Each path is a new rotation, seen through one point. The rows after it are directions, each followed by how far the rotation turns it, in degrees per step (0 if it stays put).
Each turn is a multiple of 5 degrees from 10 to 175, or 0.
Each row of a path follows its step; steps can be skipped.
Rotation 1:
step 0: 3; -35; -22; 0; -6; 6; -45; -13; 0; -33; -38; 4; -4; -12; -35; -18; 14; 10; -35; 5; -23; -70; -34; -18; -16; -30; 39; -4; -18; -76; -11; -21; 30; -15; 26; -32
step 1: 59; -21; -22; 12; 22; -2; -27; 15; 31; 14; 3; -27; -57; 13; 11; 52; 3; -19; -11; 36; 19; 38; -9; -30; -61; -41; -5; 11; 20; 14; -4; 12; -17; -52; -21; 36
step 4: 14; 26; 37; -10; -12; 15; -1; -34; 41; 38; 32; -27; 12; -36; 35; -42; -15; -22; 31; 17; 11; 21; 18; -24; 63; -25; -33; 53; -29; 13; 1; -1; -25; -47; -3; -20
step 5: -27; 18; 52; 8; 6; -14; 0; -4; -15; -23; -15; -36; 0; 4; 16; 19; -16; 107; 12; -50; 1; 35; -24; -4; 24; 39; 6; -22; 12; -11; 35; -3; 5; -5; 34; -31
step 6: -4; -16; -19; -13; -5; 22; -41; 10; -44; 5; 1; -11; -4; 27; -42; 48; -24; 18; -48; -22; -24; 7; 32; 65; 15; -10; -8; 16; -18; -3; -39; -5; -26; 52; -58; 1
step 10: -33; -16; 24; 16; -15; -3; -28; -9; -20; -12; -19; 16; 16; -23; 21; 13; 48; -73; 3; -32; 73; 13; 4; -29; -41; 46; 3; 30; -3; -1; 43; -14; 18; -20; 4; 14
step 14: 24; -21; 25; -38; 2; -22; -54; 27; 16; 5; 40; -20; 32; 61; -41; 14; -25; 30; 25; 13; -10; -14; 1; 25; 22; -1; 61; -3; -33; 7; -35; 18; 32; -34; -1; 21
step 15: -7; 6; 2; 28; -13; -35; 18; -21; -15; 47; -15; -7; -43; -15; 1; 34; -72; -18; 0; 26; -4; -20; 40; 46; -44; 18; 9; 11; 9; -20; -1; 45; -35; -10; 51; -13
step 16: 17; 44; -20; 31; 8; -23; 23; 43; 7; -10; -7; 33; -3; -45; -36; 6; 0; 33; 6; -26; 24; -54; 27; -20; -33; -12; -35; 4; 51; 1; 9; -43; 48; 46; -25; -7
step 17: 32; -5; 24; -39; -1; 22; -9; -19; 25; -16; -6; 29; 17; 51; 46; -30; 23; -54; 40; -43; 21; -14; -20; 23; -46; -32; -6; -15; -12; 36; -32; -32; -21; 25; -30; -13
Speeds:
1; -8; 7; -6; 0; 3; 6; 7; 23; -5; -1; 1; 1; 0; 5; -12; 10; 15; 7; -11; -3; 16; -9; 26; -10; 5; 11; -1; -3; 14; -7; 16; 17; 9; 11; -5 | 120
7; -9; -3; 1; -4; 6; 9; 1; -5; -3; 5; -9; 23; 5; 9; 1; -3; 15; 17; 15; 0; 0; 6; -7; -9; 16; 10; 2; 4; 9; 16; -30; 10; 4; -5; -5 | 125
11; -31; 14; -10; -1; -12; -8; 11; -6; -13; 2; -4; -8; 8; -8; 11; -7; -5; 5; 5; 20; 19; -4; -8; 9; 9; -8; 1; 3; -7; -4; 2; -4; 11; 8; -8 | 85
8; -1; 1; -9; -15; 0; -6; 10; -8; -4; -8; 3; 1; -3; -2; -22; -17; 10; 0; -15; 2; -4; 10; -4; -1; 11; 8; 30; 3; -9; 13; 12; -4; -16; 5; 11 | 70
5; 8; -14; 0; 17; -6; -3; -5; 4; -2; 5; 19; 9; 6; 8; 15; -6; 13; -6; -20; 3; 12; -3; -11; 0; -8; 2; 10; 8; 4; 15; 3; -11; 27; 3; 8 | 100
-13; -11; -10; -5; -2; -18; 21; 2; 5; 3; -8; 6; 2; 1; 11; 6; -13; 9; -21; 1; -8; -6; -4; 7; 0; 22; -18; -2; -1; -8; 0; 7; 4; -1; -21; -5 | 110
Rotation 2:
step 4: 54; 14; -49; -16; -13; 16; 36; 35; -19; 33; 35; -40; 25; 28; 3; 26; -6; -15; 14; 25; 71; 9; -7; 41; 10; 3; 20; -14; 24; -11; -4; 32; -39; 19; 65; 26
step 5: 58; 3; -22; -12; 19; 0; 1; 35; -38; 12; 33; -14; -12; 10; -13; 41; 5; -1; 12; -28; 13; 5; 55; 33; 14; 0; -2; -10; -13; -52; 15; -5; -12; 39; 101; -36
step 6: -15; 45; 7; -10; -12; -38; 18; 7; -46; -11; 25; -25; -36; 39; -37; 25; 0; -22; 20; -23; -54; -27; 69; 39; 13; 3; -5; 28; -35; -30; 49; -6; 19; 31; 47; -1
step 7: -32; 74; 12; -3; 10; -44; 23; 36; -27; -18; 12; -52; -44; 29; 2; 27; -26; -15; 42; -44; -22; -45; 9; -8; -5; 28; 6; 15; -47; -7; 8; 36; -1; 13; -43; 1
step 9: 22; 37; -36; -30; -28; -53; 15; -5; 19; 61; 18; -17; 35; -17; 42; 33; -31; 17; 47; 4; 52; 12; 6; 4; 42; -56; -18; 26; -11; 53; -8; 16; -23; -4; 7; 6
step 11: -53; -27; 5; 30; 1; -39; -24; 34; 2; 20; 49; -42; 27; 17; 8; -15; -6; -6; 17; 21; -20; 26; 46; -9; -4; -34; -6; 5; -39; -16; 46; -14; 79; 25; 43; -18
step 13: -28; -8; -88; -6; 17; -74; -20; 22; 0; -5; -4; -24; -36; -11; -23; -31; -14; 14; 5; -24; 31; 11; -12; -45; 1; 19; 34; -47; 18; -1; -6; 46; 9; 46; -22; 30
step 14: 20; 12; -88; -8; -39; -26; 2; -18; -27; 22; 0; 21; 4; -19; 5; 1; -23; 20; 11; -19; 41; 46; 29; -17; 21; 1; 34; 8; 30; 2; -31; 59; 29; 16; 20; 69
step 15: 51; 16; -75; 35; -26; 6; 6; 32; -40; 27; -17; 23; 40; -23; 14; 41; 7; -36; 4; -12; 34; 18; 37; 0; -35; -12; 40; 37; -27; -30; -16; 22; 14; -4; 39; 21
step 16: -18; 19; -28; 27; -31; 14; -13; 53; -27; 24; 6; -21; 12; 4; 19; 13; 27; -77; 15; -35; 4; -9; 9; 21; -32; -9; 2; 16; -13; -53; -13; -47; 39; 44; 70; 3
Speeds:
-4; 24; -11; 15; 6; 20; 0; -4; -15; -2; -8; -5; -9; 6; 6; -8; 2; -8; 0; -14; 5; -4; 16; -4; 16; 1; 4; 15; 16; -2; 3; -10; -15; 1; -1; -13 | 35
17; 12; -3; 8; -13; 13; 8; 7; -11; -7; -1; 8; 3; 3; -14; -6; 0; -6; 0; -4; -7; 11; -15; 3; -6; -2; 13; -23; 0; -16; -10; -20; -4; 3; 5; 20 | 25
-17; 13; 3; 9; 5; -2; 0; -14; 22; -13; -4; -3; -5; 6; 3; -4; -6; -19; -10; -2; -12; -4; -3; 6; 5; -6; 10; -10; -19; -13; -8; 9; 10; -8; 18; -12 | 70
-16; -14; 3; 2; -28; -12; -6; -11; 7; 8; -5; 1; -4; 11; 0; -7; 3; -10; -1; -5; -8; -6; 2; 4; 9; -11; -5; -2; 24; 2; 14; -10; 1; 13; 12; 16 | 140
3; 8; 2; -10; -1; 16; -13; 1; -1; 25; -6; -2; 12; -1; 9; 8; 13; 6; -6; 2; 10; 3; -10; 4; -11; -8; 4; 3; -2; -9; 19; -5; 4; -13; 29; -7 | 65
0; 6; 10; -7; 4; -13; 11; 19; 6; -6; -6; 18; -1; 15; 6; -5; -3; -9; 1; -1; 0; 18; 14; 13; -20; 4; -4; 9; 10; -7; 8; -15; 14; 2; -4; -16 | 70
1; 4; 6; -2; 6; 4; -8; 8; 12; -2; 6; -3; 29; 16; 1; -4; -9; -3; -8; 12; 4; -5; -15; -15; 14; -18; -7; 14; -2; 2; -12; -20; 1; 12; -7; -3 | 45
